50 stands for zero in the data rows.
Here are some points, one per row:
59/38/41/42/51/45/88/52/45/63/52/42/49/51/52/00/60/45/52/73/83/29/63/17/70/50/46/61/49/47/80/56
45/42/54/40/62/67/31/42/58/58/38/55/58/41/45/63/46/22/44/60/71/48/48/48/29/48/24/51/47/43/31/51
45/44/46/52/32/70/47/70/61/59/33/39/52/65/34/50/44/45/47/27/40/42/74/40/42/39/55/52/70/44/70/46
42/61/59/50/67/39/57/41/33/36/58/40/42/22/31/66/44/46/63/73/65/43/79/78/65/42/44/55/61/78/56/16
39/28/21/52/56/39/33/34/50/22/48/61/49/48/48/60/45/53/45/72/47/63/51/46/14/56/43/58/37/66/39/53
43/35/63/39/54/70/46/50/46/55/50/49/58/49/52/52/55/40/52/40/47/55/54/50/53/55/52/59/61/15/47/42
47/71/51/42/35/30/65/46/38/51/30/49/59/54/46/62/39/39/45/76/38/44/43/48/43/14/27/57/61/43/56/59
41/44/35/73/36/58/50/40/20/25/58/54/57/60/51/44/72/54/42/61/53/64/43/46/30/66/63/31/42/41/26/33
42/41/62/46/58/68/64/27/38/63/50/61/44/30/40/50/15/54/59/65/25/33/67/47/65/26/39/36/33/49/49/71
75/26/40/63/37/57/57/19/44/49/62/49/65/49/22/51/68/46/43/54/55/52/54/38/56/53/88/69/31/59/58/65
54/42/66/45/37/54/56/93/61/36/49/67/33/57/68/60/45/67/64/50/57/77/68/24/71/40/51/34/38/66/64/49
24/68/23/65/26/40/48/57/37/48/55/63/32/69/62/62/40/54/62/30/68/53/31/68/79/30/35/46/37/57/48/73
19/66/51/70/62/53/65/61/78/36/65/30/44/46/41/23/17/40/21/56/39/56/40/44/71/41/74/45/54/56/34/40
69/46/36/68/29/61/64/53/46/32/47/53/45/59/30/50/71/22/48/48/22/59/60/27/37/64/45/51/49/81/49/66
58/38/46/58/52/41/57/41/40/47/57/36/45/53/43/56/60/63/32/41/40/44/60/49/52/31/40/46/16/68/53/35
57/72/59/33/59/38/33/46/41/33/44/68/26/72/52/43/61/43/14/54/47/52/67/57/58/56/64/77/35/29/74/39
64/57/38/58/32/27/48/24/46/27/55/20/48/41/63/56/57/36/50/48/59/54/33/45/57/70/41/59/83/64/61/56
30/53/45/66/56/53/64/74/43/52/52/45/40/67/70/68/42/61/53/73/83/32/28/27/67/40/43/55/27/36/50/52
63/50/06/63/52/66/56/62/43/61/39/52/64/46/75/60/39/70/29/56/53/70/68/51/43/31/56/52/70/56/50/42
27/39/27/22/67/31/58/74/28/45/55/54/65/83/47/52/45/42/46/45/54/62/35/55/65/40/51/04/42/42/44/75
28/48/57/31/42/52/72/68/72/51/64/67/33/58/63/67/67/46/52/42/73/55/57/22/69/48/51/65/55/53/42/57
50/44/65/51/37/45/69/51/69/61/45/54/56/32/50/77/74/57/46/65/26/45/66/60/52/49/80/22/70/45/48/35
56/62/46/60/56/69/46/49/58/61/79/54/67/58/67/38/39/47/64/28/45/39/47/47/57/47/25/66/45/54/39/37
50/62/51/39/71/45/29/57/30/53/43/58/15/53/34/41/60/60/44/12/45/43/79/66/49/90/63/63/46/49/52/69
49/39/58/61/50/42/54/52/59/55/61/42/58/35/41/67/58/62/43/29/56/49/50/39/41/51/41/59/63/24/56/58
44/28/57/56/48/61/55/29/66/62/46/62/54/52/43/59/45/11/55/40/49/47/50/45/48/35/48/64/48/44/56/40
29/77/58/38/54/29/67/62/46/41/59/62/64/39/57/45/29/49/57/64/22/56/60/58/30/68/19/73/33/18/61/49
74/62/31/70/68/07/43/59/67/57/39/53/50/44/41/41/81/68/47/39/71/28/73/59/48/72/63/53/40/44/26/48
76/65/57/38/73/46/21/61/31/39/56/59/23/52/74/51/57/31/17/59/52/30/61/70/51/43/70/77/33/42/45/61
34/52/64/58/59/57/75/39/54/75/49/54/38/54/72/48/64/46/29/64/32/86/42/47/34/67/57/55/57/71/54/52
30/29/43/32/51/57/55/50/78/53/48/61/73/55/47/45/72/53/35/48/48/53/49/70/50/49/34/53/63/56/44/59
26/34/55/62/50/36/54/54/66/65/19/31/28/44/38/36/49/53/38/52/49/53/28/53/41/46/48/55/39/56/60/33
70/23/38/62/82/26/61/57/58/48/40/53/53/52/57/41/55/39/50/37/38/46/60/64/68/80/75/67/33/63/32/42
19/62/27/62/80/51/38/44/42/64/41/25/35/54/52/52/53/52/83/62/51/42/77/64/36/54/61/54/66/61/91/62
72/63/62/58/65/36/37/63/62/49/47/65/63/53/46/36/41/66/43/45/74/57/51/31/29/40/42/41/80/63/68/52
52/65/08/47/47/41/39/53/25/67/55/57/60/51/45/47/62/46/44/48/36/30/36/23/46/44/49/47/44/55/26/21
57/62/59/47/48/57/56/50/64/67/73/38/63/52/31/50/44/63/46/37/49/51/42/65/62/50/42/54/48/48/23/57
52/64/62/31/53/65/61/42/45/41/56/22/53/45/58/40/64/53/72/29/26/38/38/44/39/47/51/38/70/53/47/51
46/63/46/32/47/66/61/31/45/53/54/51/50/14/42/50/64/44/53/49/59/47/26/34/61/59/68/51/56/64/38/41
50/46/54/71/72/60/67/52/39/63/52/47/64/52/79/72/33/78/57/52/50/67/49/45/21/55/55/61/32/68/53/36
61/63/48/41/57/87/46/74/68/48/58/41/75/59/48/48/52/65/38/49/47/51/38/57/44/32/44/57/43/64/38/59
54/57/42/28/58/55/31/64/49/41/60/47/41/67/49/40/64/58/52/77/28/51/48/65/44/51/37/68/31/20/94/24
71/42/67/75/52/59/54/38/56/57/48/53/50/65/40/53/47/71/31/50/53/47/51/48/73/43/40/49/59/40/59/44
53/45/73/54/48/52/53/44/37/46/66/51/61/35/85/62/55/55/25/41/59/31/63/55/46/38/39/49/65/60/51/61
73/51/39/51/28/66/53/49/54/45/42/45/57/58/33/56/43/34/46/54/46/47/39/56/46/65/74/39/42/71/50/38
61/68/46/33/29/56/59/68/44/58/59/43/57/25/43/29/57/40/86/63/71/28/70/48/50/57/73/45/39/38/67/80
56/56/51/53/61/52/39/34/79/46/36/54/59/58/46/71/24/14/43/39/75/42/48/32/45/58/39/53/53/49/52/38
39/27/33/41/44/43/58/42/19/49/71/57/51/72/58/52/29/50/59/48/66/49/41/55/84/33/45/25/38/37/55/68
55/71/38/54/24/57/82/46/61/36/38/50/49/47/20/44/48/41/63/79/66/47/37/65/57/86/51/66/41/26/53/69
35/68/31/66/43/49/49/20/50/56/35/70/39/39/63/42/85/55/54/21/33/44/66/58/52/29/37/66/22/59/45/60
14/55/48/58/36/57/40/46/48/43/47/43/63/38/50/15/40/58/55/56/50/48/48/46/65/49/66/39/71/57/49/24
75/78/51/43/54/41/59/42/44/53/44/29/58/51/43/46/43/60/47/36/28/64/62/49/56/52/48/57/28/62/47/56
37/53/60/50/52/53/22/48/57/50/63/63/75/38/24/63/63/57/50/58/50/58/53/55/78/62/31/45/50/38/48/27
47/47/52/49/21/30/64/83/55/56/69/80/33/66/60/73/33/41/56/52/64/42/52/39/40/46/46/29/42/51/56/62
65/55/49/63/33/65/28/40/45/45/60/64/55/48/87/53/20/65/28/61/52/40/49/62/62/65/55/59/61/42/57/49
70/27/34/67/55/39/48/51/40/28/41/49/63/41/55/53/54/52/72/44/34/44/59/49/64/75/67/79/50/64/35/55
69/58/25/34/66/59/64/38/50/45/72/47/50/52/55/38/49/54/69/56/45/66/55/69/34/33/36/55/42/15/77/34
41/45/56/60/40/59/39/52/47/33/54/56/53/46/42/36/40/51/53/49/42/21/24/36/41/59/58/54/55/64/50/30
49/29/28/46/37/21/55/39/75/43/84/59/38/32/86/70/39/66/52/42/24/42/44/47/42/63/42/28/49/35/64/45
39/58/62/29/45/42/57/48/49/39/13/70/76/24/49/41/26/63/60/43/54/61/47/43/56/29/52/48/54/48/63/57
61/53/55/58/58/55/39/72/51/46/74/83/53/34/29/45/64/56/55/53/42/84/54/30/51/33/46/50/68/40/45/54
67/56/56/72/63/81/49/49/70/68/62/65/29/52/48/40/41/70/51/21/62/62/44/51/54/74/36/37/41/44/62/47
34/57/72/58/47/40/59/35/48/58/53/39/58/63/63/80/37/64/53/63/57/69/75/63/35/50/77/54/50/68/38/30
43/37/64/54/45/48/57/50/46/62/42/76/81/70/45/40/35/60/34/33/40/49/58/66/46/64/40/60/68/52/56/63
40/54/43/43/37/23/32/57/66/69/55/60/54/74/51/61/47/76/75/61/66/44/27/55/62/39/52/48/40/60/47/75
26/46/46/59/57/68/37/34/54/46/50/50/41/45/07/55/22/40/60/46/51/57/55/28/41/43/46/44/55/50/50/72
61/48/26/57/34/44/42/63/37/51/37/36/68/35/48/69/52/43/58/55/40/46/51/34/45/64/66/39/32/54/63/60
45/41/37/15/36/42/31/25/49/73/52/63/16/08/63/51/44/69/25/55/48/66/46/47/51/48/62/46/55/37/40/56
52/26/50/54/45/58/44/49/59/71/47/31/63/49/48/60/55/21/45/47/51/59/52/55/53/47/29/50/45/34/54/39
56/78/26/16/71/36/62/47/51/26/61/55/49/68/33/59/56/57/32/46/62/46/79/62/39/53/37/43/53/37/62/20
60/41/67/45/59/36/37/57/47/75/61/74/57/56/36/28/60/51/41/52/39/62/25/49/52/43/35/61/65/78/55/43
39/40/51/69/64/63/53/51/35/54/54/68/64/40/61/30/46/33/35/43/39/12/31/52/32/54/56/19/55/54/39/51
60/24/62/44/67/38/59/48/40/08/40/36/37/64/46/37/69/64/56/75/59/24/72/28/79/69/17/50/47/50/43/86
57/57/56/50/60/24/52/33/57/37/61/41/47/33/47/43/63/36/62/47/44/52/68/62/44/28/58/62/46/46/45/44
37/56/69/50/52/51/45/51/42/50/61/21/45/54/55/48/51/12/37/40/61/71/68/38/46/52/43/35/50/27/24/49
51/45/54/64/57/55/28/59/61/64/35/41/59/61/40/58/46/38/52/59/38/37/59/44/58/32/59/45/64/37/41/43
63/53/70/61/25/41/47/37/41/45/15/58/51/53/59/23/59/27/63/47/48/67/49/60/34/63/46/07/42/56/48/32
43/44/67/45/44/65/50/88/67/48/51/61/36/61/51/78/60/51/59/38/41/43/44/63/58/53/61/61/64/40/33/52
49/24/41/61/38/17/36/69/39/47/48/24/50/37/38/18/51/37/60/40/44/56/46/44/49/46/64/72/24/50/45/51
56/35/51/32/16/51/33/54/11/44/57/42/55/61/35/55/50/61/31/41/39/28/45/48/53/60/56/49/45/70/64/28
42/64/60/46/49/43/50/40/43/61/77/57/58/81/49/65/61/62/58/57/46/75/40/31/61/49/71/70/77/42/36/75
66/31/32/15/68/61/72/68/21/36/28/67/25/57/41/31/42/53/81/59/82/34/52/59/51/56/42/72/58/58/14/39
48/23/60/43/37/43/60/63/39/76/64/58/46/70/68/54/60/48/72/44/73/77/39/60/55/58/55/65/71/43/53/43
48/41/65/45/47/50/32/56/85/55/59/53/78/49/62/25/64/58/41/62/61/45/56/59/46/42/52/42/53/54/43/63
35/67/59/63/41/49/39/47/48/26/47/58/61/57/62/46/63/47/61/26/48/23/23/30/40/61/60/50/56/67/51/32
53/63/55/71/40/39/83/56/38/51/45/47/18/47/31/46/37/67/60/61/27/35/54/76/38/25/22/47/59/21/35/47
69/76/56/54/92/50/54/41/47/42/34/49/52/53/49/55/64/26/80/73/41/41/25/66/63/36/74/28/51/45/78/61
53/45/64/20/43/43/44/22/63/69/61/44/14/60/67/63/74/77/58/54/44/49/39/30/24/42/50/38/21/47/31/38
23/50/60/72/34/62/50/34/54/44/31/48/52/73/42/22/40/56/35/53/52/32/44/48/38/51/67/34/53/46/46/40
55/49/60/47/47/41/50/58/63/50/64/79/43/72/60/54/27/49/79/53/58/75/45/47/73/62/54/31/38/52/39/57
Along one direction, these points spread out more than along any other. Take the direction at right angles to it along which they spread out most. Go by this last direction. For each point below, how far along it does it lie, from 0 to 99? The average is 50, and the first point in the table lies past the average. One standard deviation of the points above along it is 16.
53/28/69/27/48/43/50/51/47/56/39/27/42/29/52/66/34/45/39/33/55/58/34/57/33/45/46/50/33/41/55/39 44
66/37/30/20/56/38/41/37/76/45/39/25/17/51/62/53/34/71/40/44/28/53/25/39/43/45/43/40/78/45/45/45 46
47/44/57/41/64/60/53/32/51/33/10/44/64/41/53/72/51/61/52/14/59/68/39/45/61/36/56/49/48/23/55/44 43
54/55/48/67/61/63/30/65/53/86/60/49/40/51/35/52/59/53/52/50/64/49/60/49/42/59/41/30/67/52/40/48 40
44/49/51/48/46/40/28/57/55/51/38/31/39/25/49/52/21/38/49/54/47/63/44/42/32/38/55/59/44/50/45/57 42
39/69/48/46/62/45/70/66/51/64/42/29/51/33/43/50/53/32/45/61/61/43/42/88/56/72/44/41/39/74/85/55 60
43/38/55/65/42/73/23/58/61/28/48/46/41/42/56/45/58/41/57/48/53/69/58/79/65/29/30/54/63/63/43/45 40
58/59/52/45/34/67/40/49/53/74/08/24/65/53/78/54/55/55/51/64/44/65/56/46/58/62/24/54/55/30/23/57 43
59/70/46/37/66/48/68/36/44/55/42/53/51/51/57/42/36/28/50/53/41/45/72/68/35/39/64/72/53/68/51/60 57
63/44/74/46/41/56/35/42/63/51/82/42/65/66/36/35/34/57/56/43/65/43/53/73/25/39/58/48/61/55/40/67 39
63/69/49/57/57/58/74/50/57/34/43/51/33/48/39/49/71/32/58/80/50/49/20/74/61/50/51/43/57/58/74/71 64
36/53/68/36/56/69/46/35/52/60/46/37/55/40/52/64/50/61/55/64/25/41/58/36/61/80/45/37/48/68/50/50 36
65/54/60/60/58/38/45/51/36/67/35/31/47/30/51/68/43/30/36/28/52/58/40/41/68/48/31/42/68/36/42/51 40
44/38/50/77/52/71/50/69/22/14/60/48/58/28/50/51/66/72/35/42/59/48/25/46/20/55/61/43/45/44/53/60 36
